In the rows, zero is written as 128.
Families of rows that turns and mirrors carry onto each other, the same ones carrying the whole set onto itself: the rest of each named row's family, in list order:
5 families of 8 rows:
nefog: [147 140 154 141 134  98 105 150 134 138  93 139 153 118 131 137 137 137
 123 161  84 118 147 131 100 110 123 155 124 108 118 126 114  95 137 122]
kizot: [123 140 135 129 101 139 112 129 134 120 150 118 145 113 148 140 147 128
 126 152  97 139 119 133  96 103 141 107 147 125 140 139 149 158 131 110]
vumag: [123 124 125 133 111 125 134 148 144 129 107 136 116 144 106 147 118 147
 136 158 140 154 131 145 119 145  97 121 107 113 107 148 126 130 148  87]
vemo: [124 124 121 137 113 129 137 153 149 134 107 145 125 148 103 152 115 147
 137 170 137 157 128 144 124 143 109 125 122 115 114 133 128 127 137  84]
zom: [122 125 122 125 150 112 132 146 125 142  95 140 139 133 128 105 122 118
 123 131 147 115 136 140 144 165  91 150  87 141 110 135 115  83 122 147]
veta: [101 131 105 121 108 153 145 114 115 137 161 124 144 138 139 107 129 115
 128 126 163 131 120 135 136 149 106 112 120 160 129 138 143 147 123 129]
soro: [123 146 132 119 132 124 112 116 109 136 132 120 172 111 162  95 160 105
 113 110  99  92 127 128 119 123 125 141 118 153 135 140 130 120 115 165]
lir: [124 144 131 131 137 123 117 118 114 129 132 124 182 106 163  94 143 112
 121 117  96  92 128 129 121 123 136 137 121 152 136 138 120 114 112 163]
puni: [154 146 143 134 134  95 104 144 136 138  83 139 154 129 132 139 139 139
 115 151  82 120 139 133 107 119 128 155 119 100 127 133 116  92 135 128]
Gez: [117 146 142 129 102 145 122 124 134 129 141 123 153 116 151 145 153 130
 125 146  93 132 111 130  96 100 149 114 137 125 145 141 142 156 132 107]
sofep: [120 161 133 126 144 128 110 104 127 129 118 142 143 148 129 110 114 137
  84 155 137 115 144 142 130 119 120 115 144 126 121 112 172 115 127 129]
Fime: [144 137 148 135 136 101 106 156 142 133  80 143 152 121 129 142 143 137
 126 155  74 113 136 138 108 117 125 151 120 107 117 134 114  99 132 121]
Figi: [125 124 119 131 153 115 134 136 126 141 102 134 144 141 121 104 128 113
 126 142 142 117 146 138 144 173  93 152  95 146 109 139 111  89 116 152]
lisu: [122 146 130 122 135 129 117 121 113 141 130 129 177 116 163 104 156 103
 112 124  99  91 125 125 124 125 135 142 133 157 141 124 131 117 104 163]
bune: [100 129 101 115 109 156 145 118 127 133 145 125 142 141 134 113 136 114
 126 119 151 126 110 140 141 157 110 107 117 160 131 146 144 154 118 127]
videk: [ 91 122 112 120 111 157 148 126 122 132 156 127 138 130 137 111 138 113
 131 129 152 127 115 139 137 152 105 110 121 168 123 141 141 154 118 124]
lenu: [125  98 130 122 105 127 130 144 124 147 119 119 158 103 139 137 155 116
 167 126  90 134 116 134 111 146 106 150 103 137 129 151  85 136 121 121]
Bagap: [129 166 123 135 145 124 109 121 131 135 119 143 141 150 123 116 112 130
  85 159 135 114 141 137 127 109 125 108 140 133 118 124 169 106 129 126]
Favi: [151 136 153 137 137  97 110 152 131 130  91 145 155 121 138 136 143 131
 123 156  82 110 136 134 112 110 130 154 118  96 118 134 123  99 137 118]
fup: [115 140 130 130 103 136 111 129 136 129 154 126 152 119 153 149 150 132
 121 145 105 129 112 135  90 101 136 120 154 128 141 140 137 163 130 100]
bafa: [ 95 132 100 118 107 154 142 115 128 141 146 122 139 138 128 114 132 120
 126 122 154 136 120 138 132 158 101 110 123 171 129 137 134 148 118 132]
rela: [148 143 148 131 138 100 105 146 133 139  92 152 149 119 138 144 136 131
 132 157  79 120 139 137 104 114 124 149 123 100 126 138 123  91 149 124]
ler: [120 145 137 126  92 135 116 131 133 129 139 129 150 117 146 144 146 136
 124 138  93 130 110 134  97  97 141 111 145 122 141 132 146 155 138  97]
bave: [120 159 128 127 141 123 114 117 136 134 117 144 138 138 124 100 115 125
  79 159 140 113 139 139 134 113 116 113 140 135 127 117 171 104 132 125]
Fepok: [123 128 120 127 144 115 138 139 123 151  91 148 149 148 118 108 128 120
 125 129 137 107 139 141 148 164  93 156  90 144 107 133 107  88 122 141]
mem: [120 163 119 125 134 120 112 120 131 129 120 139 141 148 126 108 112 138
  81 154 141 121 146 144 135 111 128 111 142 132 121 124 170 106 129 134]
Zafug: [129 123 113 126 143 108 129 144 123 142 100 144 144 144 116 105 120 120
 124 135 143 115 144 141 147 170  81 148 101 145 104 131 114  90 122 144]
gedov: [124 142 130 129  96 141 117 125 135 127 143 125 154 125 139 142 151 132
 123 149  89 131 120 130  99 102 143 111 152 126 138 136 141 166 134 104]
Rinub: [127 108 125 129 103 130 137 151 122 138 123 122 156 122 144 148 158 124
 172 121  95 132 116 134 110 155 117 148  99 132 123 154  89 141 123 127]
Bab: [123 126 121 125 108 131 131 151 142 142 108 142 114 152 105 156 130 138
 131 162 140 155 128 141 123 145  96 126 118 113 112 134 139 133 143  88]
pez: [127 144 130 118 140 125 115 128 117 137 138 122 182 116 162  90 158 104
 116 116 102  96 127 121 114 126 139 138 123 149 133 135 128 113 110 159]
miber: [116 102 128 121 100 128 142 148 127 137 120 123 155 108 144 135 162 121
 163 120 101 133 116 136 118 159 106 153  98 136 130 148  85 140 125 123]
Rem: [125 105 135 130 110 133 139 149 126 142 119 124 155 112 141 143 159 112
 168 126  98 125 109 126 108 156 106 151  97 138 130 149  87 141 124 115]
sipak: [120 127 123 137 102 126 134 141 143 133 102 143 115 141 106 156 115 147
 132 162 133 149 129 150 127 141  93 124 116 117 115 136 129 134 142  89]
pivib: [125 152 134 122 142 120 122 123 104 142 131 123 173 105 154  93 157 107
 117 119  99  89 133 130 118 133 131 144 123 153 139 130 132 112 107 158]
Mubop: [122 118 121 134 104 133 129 146 153 132 109 143 124 152 114 156 116 145
 133 157 137 157 123 144 125 135 101 120 118 114 110 143 124 135 145  92]
pum: [119 172 124 134 141 127 118 125 133 124 119 146 137 156 129 112 119 134
  81 156 143 115 140 138 133 119 124 114 139 132 119 120 174 111 134 128]
latav: [123 107 122 129 101 122 141 164 133 144 122 122 151 113 140 138 159 114
 165 127 100 130 114 129 113 151 113 148  96 141 126 159  86 128 124 120]
Basan: [129 131 123 125 144 118 136 140 123 144  88 139 144 141 115 101 125 119
 127 134 132 119 142 135 153 167  97 143  87 138 106 132 121  85 121 149]
guk: [100 125 108 123 107 154 142 122 123 132 148 113 146 139 127 108 137 117
 117 123 158 127 119 135 138 153 107 117 116 169 121 135 136 156 105 125]

Same family as bune: nefog, zom, mem, gedov, pez, Rem, sipak
Same family as ler: vumag, puni, Figi, lisu, videk, lenu, pum
Same family as vemo: kizot, soro, Favi, bafa, bave, Fepok, Rinub
Same family as Basan: lir, sofep, fup, rela, Bab, latav, guk

Families of rows that turns and mirrors carry onto each other, the same ones carrying the whole set onto itself: the rest of each named row's family, in list order:
4 families of 8 rows:
lafiz: [115 116 115 117 132 149 158 128 132 146 140 120 134 100 163]
gozu: [130 103 137  94 124  99 155 144 140 125 108 115 124 103 147]
tik: [129 101 160 121 150 126 115 127 145 158  79 144 109 120 136]
Mima: [133  75 144 120 147 111 104 128 149 151  91 147 104 107 152]
pepuz: [106  97 119 132 145 117  99 125 117 153 106 102 101  89 172]
ruvez: [142  87 129 108 141 172 121 121 107 124 105 105  98 111 203]
Lidok: [138  77 149 112 160 105 121 126 134 135  78 106  84 107 152]
sen: [147  94 149 108 145 121 165 158 124 135  94 134 131 119 140]
mot: [124  83 112 102 144 119 128 144 119 155 130  88 116 117 183]
dovod: [143 136 141  99 146 111 121 131 119 159  91  95 130 129 185]
simu: [132 132 144 141 161 132 109 129 101 164  77 119 121 107 174]
tila: [141 130 120 121 138 144 157 130 123 148 127 132 150 101 182]
nebu: [152  60 123  99 137 164 135 146 141 140 108 118 102 115 171]
poro: [153 102 146 114 151 169 117 123 100 132  84 112 103 125 199]
tuga: [137 100 153 102 139  95 146 149 132 135  88 126 123 118 139]
pib: [129  96 127 106 141 141 105 116 106 130 106  90  95 112 203]
femit: [135  84 132 138 169 131 138 147 110 167 113 146 135 120 161]
nog: [144 114 131  95 127 126 143 112 150 113  96  98  98  86 171]
lok: [136  63 126 119 141 161 130 119 134 140 108 143  89  84 174]
zof: [138 123 131 102 116 122 123 112 164 132 105 136 120  88 172]
leki: [147  86 143 130 183 132 153 145  97 150  93 110 115 121 160]
niso: [140  97 132 100 130 126 173 152 131 126 114 124 133 107 149]
veno: [138 109 145 111 153 139 101 119  99 138  84  99 101 125 199]
narig: [128  87 112 125 126 168 123 125 137 132 111 120  98  73 175]
zem: [155 121 137 134 142 182 133 129 121 143  82 137 120  94 175]
Gito: [160 121 151 117 141 160 133 108 133 142  75 151 109  95 179]
fafug: [171 112 153  96 139 156 128 135 141 144  70 126 117 127 173]
damim: [133 144 142 123 155 118 127 110 102 162  94 123 126 102 189]
Lipi: [109  86 116 127 156 118 125 121 105 160 128 115 107  92 183]
Noz: [153 123 127 112 151 151 177 131 112 128 111 102 127 101 179]
rutap: [130  86 138 132 157 162 151 143 124 159 111 146 126 120 144]
fumug: [114 132 138 106 124 113 123 111 153 144 107 120 117 100 155]

Same family as narig: lafiz, tik, pepuz, simu, zem, rutap, fumug
Same family as lok: Mima, tila, femit, zof, Gito, damim, Lipi
Same family as dovod: Lidok, mot, nebu, nog, leki, fafug, Noz

Families of rows that turns and mirrors carry onto each other, the same ones carrying the whole set onto itself: the rest of each named row's family, in list order:
5 families of 8 rows:
Gul: [141 105  94 123 136 124 111 121 123 101]
Pes: [118 116 140 117 128 105 129  81 111 139]
Mopa: [153 124 110 140 132 147 125 152 120 109]
kulo: [113 146 148 135 120 149 140 117 115 155]
zigi: [141 122 120 168 132 132 138 154 123 135]
Fise: [137 117 100 147 131 159 126 143 138 125]
lote: [144 123 104 141 125 154 121 148 137 125]
Fusa: [114 136 129 100 120 152 119  99 117 134]
goged: [110 149 156 121 130 144 138 111 113 140]
zamo: [142 119 115 170 135 126 137 149 134 129]
penuf: [140 107 102 157 143 103 128 125 132 108]
sopi: [121 123 135 100 117 138 119  91 114 143]
foso: [137 106  89 133 139 140 118 122 135 105]
samo: [111 130 157 147 126 112 142 100 115 148]
foma: [151 122 118 162 138 128 137 152 119 114]
kef: [115 129 137 103 117 142 116  91 118 134]
nel: [126 134 131  98 124 131 123  86 116 135]
nabe: [123 128 139 121 136 101 137  81 113 136]
laro: [111 120 141 120 128 106 126  79 114 127]
vovo: [145 121 104 131 124 158 117 148 125 123]
muvik: [153 115 103 130 139 130 119 136 119  95]
mugiz: [119 125 153 140 124 113 142 100 112 158]
tukos: [137 114 112 149 132 160 128 150 131 121]
molem: [107 143 159 134 139 117 145 102 111 136]
kiz: [122 132 149 123 114 144 133 110 114 162]
sez: [127 143 145 116 118 149 134 107 116 157]
komo: [107 132 148 150 135 106 147 100 113 143]
sugo: [137 102  98 129 138 147 115 130 130 101]
Bom: [134 108 119 171 143 127 140 145 128 120]
zaku: [134 102  97 159 147 113 132 121 134 110]
fesuv: [151 113 110 151 145 110 130 136 118 100]
mikov: [135 114 109 171 140 132 141 141 135 129]
masu: [115 139 153 129 114 148 131 111 118 155]
Sefel: [108 136 147 114 141 114 133  88 111 121]
zik: [133  96 104 150 149 114 129 124 127  99]
roru: [139 105 110 159 145  98 132 127 120 113]
tuf: [109 122 128 115 136 108 126  80 113 121]
Dozo: [143 109  92 127 135 131 112 124 136 103]
Sivef: [111 142 145 102 132 140 126  97 114 126]
zupog: [123 140 152 139 129 117 148 102 115 157]

Same family as mikov: Pes, Fise, sopi, foso, mugiz, kiz, zaku
Same family as fesuv: Mopa, goged, foma, muvik, molem, Sefel, Sivef
Same family as zamo: lote, penuf, samo, kef, laro, masu, Dozo
Same family as kulo: Gul, zigi, Fusa, vovo, komo, roru, tuf

Families of rows that turns and mirrors carry onto each other, the same ones carrying the whole set onto itself: the rest of each named row's family, in list order:
5 families of 6 rows:
ges: [ 98 138 118 132 114 147 108 141 134]
Mov: [135 108 121 133 121 107 160 141 101]
tiba: [142 123 132 145 152  94 136 145 104]
lifi: [121 134 141 131 120 128 126  98 145]
reb: [124 122 112 150 147  96 141 130  87]
nukiv: [142 127 128 122 127 161 124 100 112]
nez: [111 124 101 127 119 144 133 142  93]
Zume: [138 134 126 119 144 149 148 112  90]
Bis: [129 143 138 135 135 118 107  86 116]
pel: [137 126 121 121 143 163 137 110 117]
pupo: [112 154 136 127 134 139 106 138 135]
Det: [110 123 105 132 104 111 148 150 104]
pupav: [132 100 106 150 117 112 112 150 118]
rov: [147 116 130 143 154 105 147 113  98]
vakaz: [115 114 118 153 123 105 104 139 138]
tibak: [110 149 136 120 109 147 130 117 129]
fubug: [144 122 128 147 137  95 130 144  90]
Dun: [124  97  99 151 124 117 116 142 135]
gabi: [131 124 143 150 148 102 115 103 133]
sape: [134 139 150 120 129 142 147 104 128]
Gumaf: [120 138 120 125 150 153 136  90 108]
fozol: [124 119 100 135 112 119 130 130  80]
Voda: [123 147 143 128 128 143  99 134 133]
vipe: [113 133 133 131 135 160 110 128 138]
nol: [118 110 113 156 140 106 123 158 127]
bar: [112 129  91 135 118 117 138 131  83]
kenu: [118 147 147 144 153 124 110 101 131]
bov: [125 142 130 141 143 112 114  80 122]
fope: [125 105 114 148 111  90 141 130 125]
dumek: [116 106  85 142 126 133 134 142  97]

Same family as dumek: reb, Gumaf, vipe, nol, kenu
Same family as tibak: Mov, lifi, Det, sape, fope
Same family as fubug: nukiv, Bis, pupav, fozol, Voda
Same family as vakaz: ges, nez, Zume, rov, gabi

